(in the rows, 128 means zero)
Families of rows that turns and mirrors carry onto each other, the same ones carrying the whole set onto itself: the rest of each named row's family, in list order
5 families of 4 rows
Rufu: [124 138 122 140 144 138 129 142 111 141 147 127 164]
fotol: [152 145 143 134 150 141 115  94 117 152 141 127 138]
Fedi: [104 123 144  87 149 104 125 111 165 105 111 149 136]
nesut: [ 88  98 134  98 125 117 130 102 119  98 103 105 100]
Las: [126 154 103 150 131 112 129 119  96 111 130 104 127]
nepe: [ 75 103 138 105 125  90 112  93 122 129  98 119 115]
Papuv: [133 144 119 156 150 127 129 115 100 138 115  90 135]
Sesuf: [137 129 146 133 156 117 135 132 121 146 146 135 167]
pila: [116 104 147  94 133 112  87 108 160 137 127 144 115]
foro: [116 100 154 103 134 112 108  84 150 116 108 156 116]
Sol: [121  92 158  92 140 119 116  94 153 121 130 147 141]
zuki: [106 137  95 134 131 140 147 125  99 126 144 112 117]
gibu: [148 146 124 122 139 119 107 127 108 153 145 129 155]
Tiv: [101 134 121 138 119 115 128 114  95 148 121  88 153]
Gulop: [ 88 111 121 117 122 107 111 107 146  95 114 123  89]
vom: [ 88  95 123  86 124 114 125 114 133 111 103 136  97]
pevo: [110 138 128 147 144 114 145 127  90 124 113  89 123]
vukif: [102 115 129 127 147 112 122  77 130 114 108 128  78]
nak: [100 110 138  86 143 131 112 120 141 140 141 166 112]
fug: [137 157 134 127 147 126 138 121 139 123 130 113 171]

The rest of the family of Papuv: Rufu, foro, vom
The rest of the family of Fedi: nepe, Tiv, fug
The rest of the family of Las: pila, gibu, Gulop

Families of rows that turns and mirrors carry onto each other, the same ones carrying the whole set onto itself: the rest of each named row's family, in list order
5 families of 8 rows
mam: [124 125  94  93 136 134 132 161 141]
fot: [125 142  86 130 152 115 132 117 153]
Sobon: [117 175 123 128 136 102 134 134 166]
gefi: [111 123 177 111 139 132 136 112 123]
Zoko: [119 122 105 114 129 113 155 125 183]
melig: [135 113  97 148 122 118 132 127 146]
nuv: [122 137 159 129 111 118 163 120 164]
reso: [106 161 172 102 121 113 136 126 134]
kur: [ 99 138 100  93 137 135 121 137 108]
givi: [125 132  80 116 155 123 127 125 141]
Senon: [128 118 150 155 114 117 137 114 143]
gavu: [113 152 118 119 137 104  98 130 111]
padid: [ 98 153 121  74 142 107 118 133 139]
nibuz: [127 100 138 103 112 141 162 141 147]
tosu: [ 96 177 122 120 136 112 122 115 129]
dav: [123 152 120 152 127  97 118 116 142]
bek: [116 149  89 109 159 116 115 124 133]
tene: [109 125 151  76 121 135 137 147 116]
zozo: [114 106 167 106 136 142 140 118 120]
maza: [119  95 136 104 132 138 152 142 169]
zib: [109 102 132 106 131 160 138 146 119]
Rini: [113 133 157 125 132 115 151 124 184]
Fetak: [129  87 133 129 116 134 133 132 123]
Pizop: [ 92 149 157 107 138 136 118 134 109]
Sisu: [102 118 148  74 142 132 126 149 138]
vuti: [134 133  99 129 129 122 152 143 173]
Sizos: [115 149 107 149 124 119 151 109 161]
leta: [109 167 117  91 143 113 114 151 132]
redu: [104 164 129 111 136  95 136 114 173]
nibi: [114 116 148 109 125 126 109 135 100]
guda: [113 144 164 135 122 107 114 115 120]
vos: [103 157 163 147 130 126 140 115 147]
Vezof: [119 111  86 121 124 144 150 132 140]
Mibuz: [116 120 175 127 135 131 146 107 138]
kifi: [112 112  98  79 135 126 137 142 152]
Mab: [118 110 137 147 122 147 159 127 155]
suko: [126 110  95 114 130 125 111 141 115]
mafo: [120 102 164 120 133 140 150 113 135]
gad: [118 156  94 122 157 108 122 116 144]
fir: [ 97 153 169  97 143 111 126 131 153]

The rest of the family of Rini: Zoko, padid, maza, Sisu, redu, kifi, fir
The rest of the family of zozo: fot, gefi, givi, bek, Mibuz, mafo, gad
The rest of the family of Mab: kur, tosu, zib, Pizop, Sizos, vos, Vezof

